(in the rows, 128 means zero)
A single turn carries every row of the set below to another of its rows. Some are shown first; where does it send the rows asked next?
Q730: [162 135 154 140 134 111 166 119 132 130 141 127 103 122 138 115 126 115
 120 142 110 184 145 106 101 134]
Q535: [132 101 134 144 135 163  92 119  74 116 141 140 125 121 140 123 149 139
 128 127 136  84 139 139 145 134]
Q907: [157 142 169  99 144 134 153 119 161 100 151 129 127 117 153 132 123 112
 112 124 132 145 159 120 149 101]
Q976: [132 114 122 102  70  94 118 150 133 109 131  88 126 131 137 146 147 154
 144 131 124 115 106 131 122 140]
Q789: [138 151 158 130 127 118 100  97 156 117 130  74 165 117 158 136 122 132
 126 147 156 120 125 119 115 140]
Q419: [135 144  96 122 121 116 124 105 105 137 148 111 164 146 160 128 115 140
 141 162 124 147 105 113 120 161]
Q12: [109 169  84 178 139 122 129 118 130 142 119 140 118 130 105 120 126 161
 123 138 141 118 122 113 126  96]
Q500: [145 126 114 115 137 138 117 105  82 111 124  95 153 138 152 162 103 145
 118 117 126 123 133 139 169 127]
Q637: [135 123 130 132 114 119 147 152 110 131 131 167 116 107 125 114 159 122
 142 149 121  76 112  96  93 116]
Q200: [132 130 108 167 149 151 114 155 111 120 135 128 132 140 103 179 118 121
 119 106 131 144 141 106 153 129]
Q107: [129 129 152 140 150 168 132 156 125 134 145 144 115 121 117 101 137 107
 134 119  87 133 140 118 171 136]
Q979: [121 100 119 114  90 112 128 164 147 139  95 133 113 153 109 146 122 141
 152 104 133 129 140 125 132 133]
Q61: [106 141 116 146 139 149 119 104 106 140 103 138 126 140 106 103 155 137
 158 153 137 134  86 122 117 111]
Q652: [137 115 146 167 145 122 119 134 138 152 105 125 124 120 131 152 102 143
 124 126 156 150 166  95 105 109]
Q426: [125 162  98 114  97 103 137 143 126 142  98 103 113 140 116 134 156 117
 169 115 119 112 126 107 103 142]
Q321: [129 135 117 110 138 154 145 112 130 119 149 129 129 102 131  96 159 124
 138 174  80 134 123 123 162  99]
Q380: [153 104 153 139  97 137 151 134 169 105 108 103 132  94 107 134 125 113
 131 113 144  93 141 109 115 128]
Q817: [124 143 128 153 136 133 157 138 107 172 131 119 125 147 111 144 130 126
 127 129 145 164  91 113 115 157]
Q832: [155  98 138 169 134 131 147 129 114 131 143 108 118 137 138 139 109 184
 138 101 144 115 152 130 115 100]
Q247: [119 144 113 108 119 137 123 115 139  93  94 147 140 135 107 104 141 145
 125 133 104  64 133 112 131 113]
Q525: [130 134 137 132 140 168 135 149 119 128 157 157 104 112 121  80 126 114
 142 123  90 133 141 108 156 114]
Q654: [151 148 145  97 149 132 129 107 158  87 137 118 129 120 153 136 119 109
 102 115 124 155 145 129 153 107]
Q911: [122 126  85  95 106 121 113 150 125 133 119 119 111 125 148 157 151 144
 116 103 124  88 154 119 127 136]
Q154: [125 141 112 112 127 144 141 112 115 128 134 132 131 105 157  98 148 144
 138 170  81 152 107 118 163 102]
Q304: [128 128 125 142 130 116 135  95 166 138 130  89 141 128 114 121 115 121
 133 138 169 112  91 160 130 131]
Q485: [141 129 121 153 148 119 117 120 113 133 168 120 159 140 148 134 140 120
 153 136 122  63 144 139 124 137]
Q530: [134 100 131  96 114 118 145 118 161 127 113 110 130 113 148 114 103 163
 126 127 128 114 119  99  80  99]
Q483: [155 141 158 125 138 104 162 111 146 122 132 113  99 117 124  99 112 119
 113 156 110 171 149 108 116 116]

Q321 turns into Q483
Q789 turns into Q61
Q911 turns into Q976
Where do these go?
Q419 turns into Q817
Q12 turns into Q832
Q530 turns into Q637
Q154 turns into Q730

A single turn carries every row of the set below to another of its rows. Some are shown first; where does it send the rows asked next?
Q662: [143 142 127 178 108 140 136 118 172 178  92  85 140 141 127 117 134 168]
Q828: [ 95 130 141 148  60 103 102 114 133 176 121 146 137 160 152  95 177 152]
Q50: [105 147 119 140  94  98 104 151 118 158 110 104 122 158 109  87 163 153]
Q392: [ 86 141 131 150  59  87 114  96 139 158 129 117 148 176 129  89 146 147]
Q228: [127 118 133 164  85 100 138 170 137 177 105 105 145 176 187 129 124 139]
Q478: [147 149 146 161  81 124  97  78 123 134 109 151 115 168 161 126  90 117]
Q601: [163 129 166 158 102 135 120  90 127 144 106 120 143 176 171 113  93 101]
Q258: [149 146 100 172 113 137  69 109 128 151 126 116 116 117 158 118 144 131]
Q124: [121 124 145 162  85  94 137 164 160 189 106 129 149 179 158 134 131 131]
Q222: [111 112 132 164  91  94 148 150 156 165 109 100 154 183 154 107 103 125]
Q356: [107 151 116 139  93 104 101 154 121 156 108 105 119 151 118  85 169 149]
Q980: [101 138 129 151  54  91 110 110  98 162 130  99 140 174 163 103 145 168]
Q584: [144 134 154 161  85 127  96  79 122 138 107 164 111 165 155 118  94 117]
Q268: [108 145 115 141  94 102 103 154 110 154 108  97 117 154 123  84 163 154]
Q132: [148 142 145 160  83 132  95  83 122 135 104 157 110 159 171 120  98 116]
Q959: [170 133 172 157 100 139 112  99 123 157 103 135 138 172 179 126 108 107]
Q72: [148 133 147 162  84 128  96  81 111 134 107 151 110 164 166 118  87 120]
Q848: [ 94 121 123 149  61 114 110 112 122 150 121 111 133 154 178  69 161 148]
Q853: [112  99 134 162  94 111 140 160 164 169 101 117 147 167 170  94 124 119]
Q961: [140 165 106 174 109 110  76  94 137 155 135 110 131 140 115 138 123 134]
Q155: [146 121 139 182 111 136 133 126 145 186  93  88 135 146 125 116 127 184]
Q717: [168 139 173 159  99 129 115  93 125 158 105 134 144 180 163 134 101 109]
Q477: [137 115 126 174 124 125  70 103 129 165 128 143 120 130 107 106 135 135]
Q688: [161 129 170 157 104 138 119  89 139 149 103 137 144 172 163 113 103  97]
Q486: [146 139 124 179 109 144 136 123 166 175  89  81 137 137 141 113 135 169]
Q288: [146 118 141 182 113 141 131 126 152 190  90  98 134 142 125 113 135 179]
Q975: [144 117 112 178 119 120  75 104  95 150 135  98 119 139 129 111 109 149]
Q298: [107 154 113 140  92  97 103 151 115 154 111  93 122 158 116  89 159 152]

Q298 turns into Q50
Q601 turns into Q717
Q477 turns into Q258
Where do these go?
Q228 turns into Q222
Q828 turns into Q848
Q72 turns into Q478
Q288 turns into Q486

A single turn carries every row of the set below to another of its rows. Some are shown first; where does it send the rows asked next?
Q940: [159  78 126 144 151 122  91 121 163 143 153 131 120]
Q657: [134  95 128  96 130 118 111  93 114 123 159 109 152]
Q238: [125 123 125 146 109  97 133 130 132 146 172 154  71]
Q194: [121 117 141 109 128 119  89  68 134 113 153 127 145]
Q847: [148 125 128 125 126 109 115 112 137  95 162  68  93]
Q757: [144  91 124 122 170 104 102 121 150 150 180 139 129]
Q361: [139 116 135 135 114  93 105 108 153 174 158 135  83]
Q714: [135 109 145 125 182 120  92 143 102 132 145 134  93]
Q314: [ 97 154 146 153 130 100 135 112 108 129 139 159 116]
Q923: [128  95 123 148 128  80 151  98 142 103 166 117 115]
Q695: [135 145 132 163 121  91 112 124  98 132 125 160 113]
Q153: [158  92 125 147 178 104 106  97 156 142 160 130 118]
Q279: [126 100 147 127 149  92  81 114  92 114 134 138 107]
Q396: [102 141 139 148 109 111 112 136 104 123 135 161 135]
Q46: [130 133 130 106 110 141 124 107 110 126 148  88 100]
Q991: [144 104 130 119 121 130  99  71 119 124 135 117 146]
Q34: [158 158 126 159 160 114 114 143 120 103 137 106 108]
Q683: [ 90 149 135 133 128  86 124 128 120 132 143 160 115]
Q497: [133 112 112 158 116  88 124  86 148  92 177 135 114]
Q389: [132 118 118 144 167 112 137 167 126 116 125 102 107]
Q208: [138 144 133 134 125 136 129 132 146 179 133 114 123]
Q567: [159  84 105 157 154 117  90 106 151 157 149 128 104]
Q335: [154 169 129 145 118 123 122 113 136 166 135 116 108]
Q141: [143 125 125 165 159 128 141 155 125 116 130 107 108]
Q715: [126 150 120 119 113 146 104 133 152 156 133 117 116]
Q608: [130 109 107 155 134  84 143  82 135 103 167 107  99]
Q239: [129 151 128 154 166 116 135 156 134 103 151 105 119]
Q338: [122 120 124 124 133 124  77  67 111 115 150 127 133]
Q452: [130  99 107 134 106  95 135 115 146 108 191 122 119]
Q234: [135 158 135 142 118 161 102 122 146 163 143 127 117]

Q396 turns into Q991
Q34 turns into Q452
Where do these go?
Q238 turns into Q279
Q608 turns into Q683
Q923 turns into Q314

